In the rows, 128 means zero.
The rows of Y fall into 3 groups, which share some directions, and each row is roughly a mix of its group's hidden directions.
Y:
[[125 125 105 144 187 157 138 108 101 131 134 141 173]
 [177  86 170 133 140 150 136 134 113  87 123 126 118]
 [122 150 157 111 101 124 156 135 170 108 136 104  77]
 [179  88 130 164 154 160 129 128 104 111 105 138 132]
 [ 96 135 119 127 122 129  65 121 111 172 147 152 146]
 [150 133 143  90  95 161 121 133 137  79 165 114 121]
 [124 158 100 119 166 165 130 141 121  79 100 113 146]
 [119 149  66 148 138 129 163 148 151 121 156 103 142]
 [170 143 119 106 152  87 165 128 114 114 164 102 119]
 [192 113 150 112 136 135 156 128 124  80 123 142 118]
 [ 69 130 124 148 112 127  91 124 136 170 159 113 121]
 [ 97 151 102 150 194 161 135 131 138 141 116 132 135]
 [143 110 148 136  99 168 100 124 140  93  85 147 100]
 [127  87 112 140 146 125 108 107 106 145  80 170 149]
 [127 150 120  71 132  88 167 119 106 103 125 147 114]
 [ 92 122 131 164 106 107 121 121 172 171 119 114 158]
 [158 177 133  99 153 140 142 133 158  83 112 115 116]
 [167 109 117 118 141  99 128 140  71 120 133  83 133]
 [ 64 131 141 141 109 130 102 126 157 155 144 103 101]
 [144 109 117 169 173 175 165 143 123 121 112 120 132]
 [135  86 146 161 131 172  97 114 115 125  98 148 157]
 [103 117 146 138  92 118  94 134 111 164 173 105 101]
 [123 122  61 155 138 116 118 152 103 148 126  90 126]
 [121 163 126 103  96 144 165 109 179  94 128 133 132]
 [126 133  95 120 114 143  80 154  93 153 138 130 173]
 [124 158 104 118 101  93 157 150 158 142 146  83 110]
 [ 92 135 130 119  89 108 101 131 142 165 159 128 172]
 [118 146  99 137 104  96 133 113 100 178 173 117 137]
 [101 126 120 124 168 133 127 151  80 152 153 143 171]
 [166 122 159 120  82 171 105 140 147 121 153 145 138]
 [107 104 148 128 120  64 120 136 108 175 144 124 122]
 [188 139 100 129 161 142 103 145  96 108 124 105 122]
 [143  73 137 161 120 159  96 116 122 117  98 140 157]
 [150 165  91  95 142 126 177 116 122  93 138 124 112]
 [157 104 149  97 129 121  94 136  79 126 106 161 153]
 [127 107 143 114 183  77 140 123 106 150 125 159 136]
 [143  90 190 143 126 104 132  98 152 138 127 154 117]
 [129 126 168  94 107 112 177 149 158  97 133 114 143]
 [128 120 133 123 113 143  69 148 102 154 156 139 172]
 [132 122  95 159 186 167 134 111 108 120 114 129 153]
 [135  85 131 167 160 145 112 140  99 161 126 134 166]
 [ 85 168 106 113 111 169 104 138 163 118 117 137 109]
 [167 115 161  84 136 110 150 107 130  87 111 153 125]
 [114 105 158 150 126 159  67 148 112 142 116 112 105]
 [ 90 112 154 143 110  86 109 136 137 176 157 114 137]
 [102 140  79 132 109 119  93 152 103 165 141 103 148]
 [ 94 146 100 149 125 137  95 156 135 156 116 109 179]
 [125 111 155 141 180 150 185 136 131 100 131 119 130]
 [134 136 159 144 141 157 123 162 108 109 152  68 142]
 [132 100 161 133 132 144 153  93 165 105 146 176 135]
 [121  97 164 123 115  68 113 117 114 164 148 139 115]
 [ 86 147  98 143 137 117 135 169 116 174 128 117 161]
 [143 147 116 135 145 123  87 106  86 159 174 116 150]
 [147 114 159 122  93 158 108 131 155  94  88 148 102]
 [100 151 118 124  74 100  92 127 153 165 142 125 130]
 [171 122 121 105 127 120 180 146 139  81 104 138 122]
 [ 85 170 128 136 112 132 100 133 146 158 156  92 103]
 [ 91 140 121 185 124 155 128 138 134 167 107  97 121]
 [151 152 127  71  85 110 146 118 139  99 118 153 129]
 [157 135 124  97 149 164 146 129 109  92 112 165 166]
 [109 184 137 117 121 133 151 135 173 114 149  93 107]
 [ 90 132 134 160 149 165 145  99 152 134 177 123 114]
 [112 100 126 151 131 119  89 160 103 166 137 101 167]
 [151 115 147 138 155 168 177 116 151  88 110 135 136]
 [ 82 131  94 150 163 156  97 116 104 148 108 140 142]
 [116  91 127 152 129 125  79 128  78 165 130 114 135]
 [164 116 101 149 168 152 104 126  96 128  99 150 159]
 [ 86 153  90 137 130 138  90 155 141 145 163 100 135]
 [192 112 121 125 136 129 170 112 120  86 112 121 126]
 [120 170  95 137 114 169 132 127 170 112  99 126 155]
 [130 109 151 166 177 177 120 119 122 120 104 155 134]
 [150 129 166 117 106 138 185 129 154 100 111 159 121]
 [166 139 123  99 148 141 153 128 105  80 115 139  85]
 [137 142 165  82  99 107 131 123 142 118 101 138  79]
 [154  90 187 127 118 101  93 133 109 144 111 132 126]
 [126 136  98 106 125 123  71 125  78 148 141 150 148]
 [132  97 108 126 161 106 106 118  78 138 100 125 169]
 [146 124  84 143 155 138 126 150  97 130  78 135 164]
 [122 124 131  90 126  89  73 106  93 156 125 132 123]
 [155 130 121 129 128 181 140 114 135  85  78 141 113]
 [132  78 171 166 103 105 103 142 141 134 118 131 104]
 [148 129 151 101 122 114 179 112 154  81 110 127 101]
 [154  85 174 119 117  91 106 126 119 142 112 150 159]
 [117 167 102 143 104 189 108 135 160 124 144 121 135]
 [104 147 131 163 147 198 110 133 144 140 111 123 143]
 [138 135 149 102 120  67 150 137 120 155 172 114 140]
 [134 145 114 146 127 129 104 145 104 144 171  66 107]
 [124 132 127 163 171 168 149 141 173 118  96 131 115]
 [100 180  97  95 103 114 147 138 144 132 160 111 111]
 [171 134  85 111 142 108 173 146 123  93 113 113 131]
 [151 138 131 119 130  69 157 141 120 145 165  88 117]
 [111 117 118 119 119  97  76 114  84 175 130 130 132]
 [ 84 181 100 104  96 101 130 128 150 137 136 120 125]
 [ 84 181  95 102 104 121 117 137 129 151 138 107 111]
 [124  99 157 103 154  89 178 103 109 115 145 139 119]
 [189 105 160 139 164 148 140 127 131 112  98 122 143]
 [113 157 124 141 128 137 136 157 147 117 143  59  98]
 [112 138  72 147 163 124 173 131 112 139  97 116 129]
 [129 114 133 183 140 181 107 136 150 119  96 115 116]
 [118 153 118 147 156 107 146 159 161 163 126  79 115]
 [146 109 103 170 156 167 103 140 106 137  94 147 150]
 [129 123 131  93 152  80 126 158  72 134 114 138 143]
 [174  81 151 137 156 113 143 110  96 121 118 142 155]
 [147 124 149 158 149 178 149 144 146  99 133 107  87]
 [121 125 148 146 129  74 132 158 150 156 166  97 107]
 [167 102 141 138 174 128 170 107 102 110 125 152 144]
 [122 162 135  72 117 131 112 138 152 108 178 144 137]
 [117  91 124 168 161 168  92 119 123 125 108 147 154]
 [137 127 150 135  88 130  63 119 139 148 156 134 101]
 [143 158 165 155 119 157 159 136 136 119 162  85 111]
 [154  98 129 133 152  69 135 117  79 141 131 117 123]
 [110  86 165 141  97 128  84 136 140 152 123 146 159]
 [117  98 164 135 105  87  85 148 133 168 122 117 129]
 [100 111 128 153 134 141  69 115 104 171 129 146 146]
 [124 132 128 118 141  99 174 122 120 114 139 113  59]
 [ 89 121 136 162 133 180  88 130 136 148 113 141 153]
 [128 169 130 140 163 189 131 126 126 123  92 122 107]
 [117  99 161 118 101  80  86 136 112 155 150 135 134]
 [147 120 143 123  99 110 200 121 146 108 150 131 112]
 [165  96 121 172 143 156 114 124  87 145 111 152 144]
 [174 104 166 115 132  77 162 135 137 119 149 130 127]
 [150  96 141 145 185  99 153 113  93 133 118 146 131]
 [ 86 124 125 156 120 102  95 148 127 181 144 104 141]]

One row of each group comes first, with its name. Which group is each row after those in?
[100  91 154 135 119  99  89 128 106 170 130 149 155]	<7>
[173  95 108 145 160 142 156 138 113  94  99 135 150]	<9>
[142 150  84 130 169 171 145 118 106 103 104 150 126]	<91>

[144 142 128  65  84  98 116 121 113 116 144 152 130]	<91>
[163 114 153  97 136 143 168 109 127  75 136 142 111]	<91>
[141 100 113 141 126 110 104 148  65 150 132  88 129]	<9>
[117 123 172  93 131  71 145  96 137 113 127 148 120]	<91>
[153 137 134 131 132 150 174 120 167  84  91 125 109]	<91>
[119  85 138 182 138 166 124 131 161 121 111 147 149]	<7>
[134  92 106 120 118 107 103 142  73 151 130 151 163]	<9>
[148 131 115 111 141 135 117 148 101  80 124  83  84]	<91>
[163 127 115 108 147 141 141  81 116  95 101 172 123]	<91>
[117 170  90 109  79 155 116 140 141 142 149 138 154]	<91>
[155 158 103 131 164 155  79 141 100 133 113 130 154]	<9>
